In the data rows, the value 128 means zero.
Every row has one hidden group. Groups can overlap: rows of different groups may look alike.
The rows in order, each followed by its group:
[ 78 200  97  99 153 154  67  90 158 132  95 114 130 159  83 199 139 144
 108 201 144 163  79  64] >> VU
[171  93  85 110 169 159 156 101 120 182 128 135 137  83 107 141 149 100
 118 121  98 164 139 112] >> Gy
[134 178 229 116 176  89 120 217 162 173 173 194 127  66 136  65 108 113
 250  68 129  98 249 151] >> VU
[175  87  78 110 168 156 154  98 113 178 129 133 138  83 103 141 149  99
 113 117  95 173 132 121] >> Gy
[ 96 133 184 129  90 142 138 146 135  69 107 136 102 140 102 118  79 149
 167  95 136  85 153 154] >> OO
[182 138  97 163  75 153 107 166 144 109 135  75 162 195 199 120 178 110
  73 137 119 121  83 185] >> WW
[ 94  92 132 115 160 135 153  89  93 135 102 138 107  93  99 135 112 138
 153 124 113 119 136  82] >> WV
[167 110  89 136  76  92  85 158 118 153 125  67 149 179 151 134 131 159
  88 130  86 108  89 191] >> WW
[116  79 153 111 149  62 191 100 103 112 141 157  93  77 166 102 131 137
 166 101 169  89 179 135] >> Qf
[191  95  93 139 124 185 147 135 132 106 145 103 163 153 138 135 172  88
  80 108 111 187  87 166] >> Qf
[ 84 103 149  98 149 153  94  70 111 133 111 163 139 116  95 188  92 143
 134 166 153 164  95 133] >> VU
[ 84 109 162 121 123  95 153 103 105  80 112 133  95 122 137 111 107 151
 153 123 149  82 141 112] >> WV
[161 138 152 184  80 132  96 163 194 154 201 165 188 155 135  97 130  55
 122 129 148 119 151 164] >> UT
[121 104  86  95 188  84 160 116  76 144 121  93  76  87 130  98 129 175
 125 120 138 129 135  74] >> Qf
[ 90 153 131 137 109 146 128 126 112  85  92 152 103 145  89 165  69 155
 123 129 123 147 104 133] >> OO
[135 136 132 147 107  83 124 149 105 144 123 108 106 115 195 106 130 164
 139 117 160  56 159 154] >> WW
[161 137 154 185  78 131  99 160 197 153 201 167 190 156 133  97 130  54
 122 128 149 116 153 163] >> UT
[ 94 133 181 130  87 139 139 142 133  70 106 138 102 141 103 122  77 149
 160 102 134  88 147 151] >> OO
[117 133  81 110 179 105 137 147  81 139 116 102  74 100 155 106 133 168
 132 133 138 139 128  83] >> Qf
[193 144  91 124  92 154 114 154 135 124 125  64 155 169 172 117 193 111
  76 130  72 159  92 158] >> UT
[ 87 133 133 119 151 150 131  96 114 126  99 150 118 122 102 174 106 150
 126 153 140 146 107 102] >> OO
[171  53  84 115 151 142 179  88 101 140 136 137 134  90  92 137 133 103
 108  92 108 180 121 144] >> WW
[101 154 159 135 129 161 119 176 119  91 111 147 100 137 103 121  88 151
 165  96 125 126 138 150] >> OO
[ 86 117 145 120 150 146 140  94 106 123 101 156 117 113 108 166 100 149
 136 144 141 137 116 108] >> OO
[161 134 152 186  76 132  99 159 197 152 201 167 191 158 133  98 130  53
 118 129 149 118 150 165] >> UT
[ 97  81 133 108 165  99 172  80  93 114 115 133 100  87 112 116 116 143
 150 117 141 108 138  89] >> Gy
[157 158 150 160  88 136  89 187 173 144 176 129 160 149 152  94 146  85
 141 122 131 125 154 158] >> WV
[ 94 117 115 119 164 127 158  86  97 127  99 123 100 100  96 133 121 143
 128 134 123 123 122  54] >> WV
[120 160 221  85 152  39 142 205 131 156 142 181 106  70 117  93  74 162
 227  62  83 104 227 162] >> VU
[176 144  99 157  78 130  97 171 143 126 135  82 156 184 189 119 164 121
  88 136 116 112  98 190] >> WW
[ 88 153 119 121 150 150 126 101 122 125  95 143 116 131  98 177 115 149
 116 160 133 151 100  91] >> OO
[174 123 117 184  88 146  86 170 165 139 189 135 182 178 162 115 138  72
  90 139 147 144 108 183] >> WW
[ 84 103 148  97 152 153  93  71 109 135 111 162 139 114  96 188  93 143
 135 166 152 166  95 132] >> VU
[ 83 107 162 121 126  90 158  98 104  80 113 137  95 117 140 113 108 149
 153 125 153  83 141 112] >> WV
[ 97  82 133 109 165 103 172  80  93 116 114 135 101  86 112 118 116 142
 150 118 139 110 138  90] >> Gy
[116 103  84  97 192  88 170 118  80 130 118  92  70  83 134  97 131 177
 132 116 153 121 139  68] >> Qf
[192  77  80 132 117 181 136 139 122 120 137  87 166 164 118 147 152 106
  72 107  92 186  72 169] >> Qf
[ 78 196  97 100 151 157  71  91 155 129  95 117 129 159  82 200 134 145
 107 198 143 164  78  68] >> VU
[196 113  76 112 118 176 117 148 121 129 129  62 155 158 144 130 183 109
  74 120  74 192  78 155] >> UT
[ 97 138 160 143 104  96 170 117 114  70 115 151  94 116 177 116 106 144
 133 139 177  78 132 144] >> WV
[ 93 219 136 116 162 118 103  85 191 164 118 119 140 128 123 135 199 114
 131 191 145 103 146  22] >> VU
[174 177 138 133  97 131 109 184 159 140 139 109 147 143 171  98 167 116
 137 117 102 117 155 168] >> WV
[176 176 134 135  95 132 108 183 160 139 140 108 149 147 172 100 170 112
 133 119 101 120 150 168] >> WV
[120 109 131 121  86  83  97 124 111 149 114  98 112 137 115 119 108 167
 145 108  91  92 143 130] >> WV
[170 113 137 188  65 138 117 144 191 129 195 157 197 181 140 112 138  57
  83 132 144 131 119 177] >> Qf
[ 89 160 110 125 152 146 135 104 119 126  91 138 109 129  97 169 121 148
 113 157 123 148 101  78] >> OO
[ 93 123 108 120 161 119 161  88  99 124  99 123  97 100 102 136 122 145
 123 139 126 126 119  53] >> WV
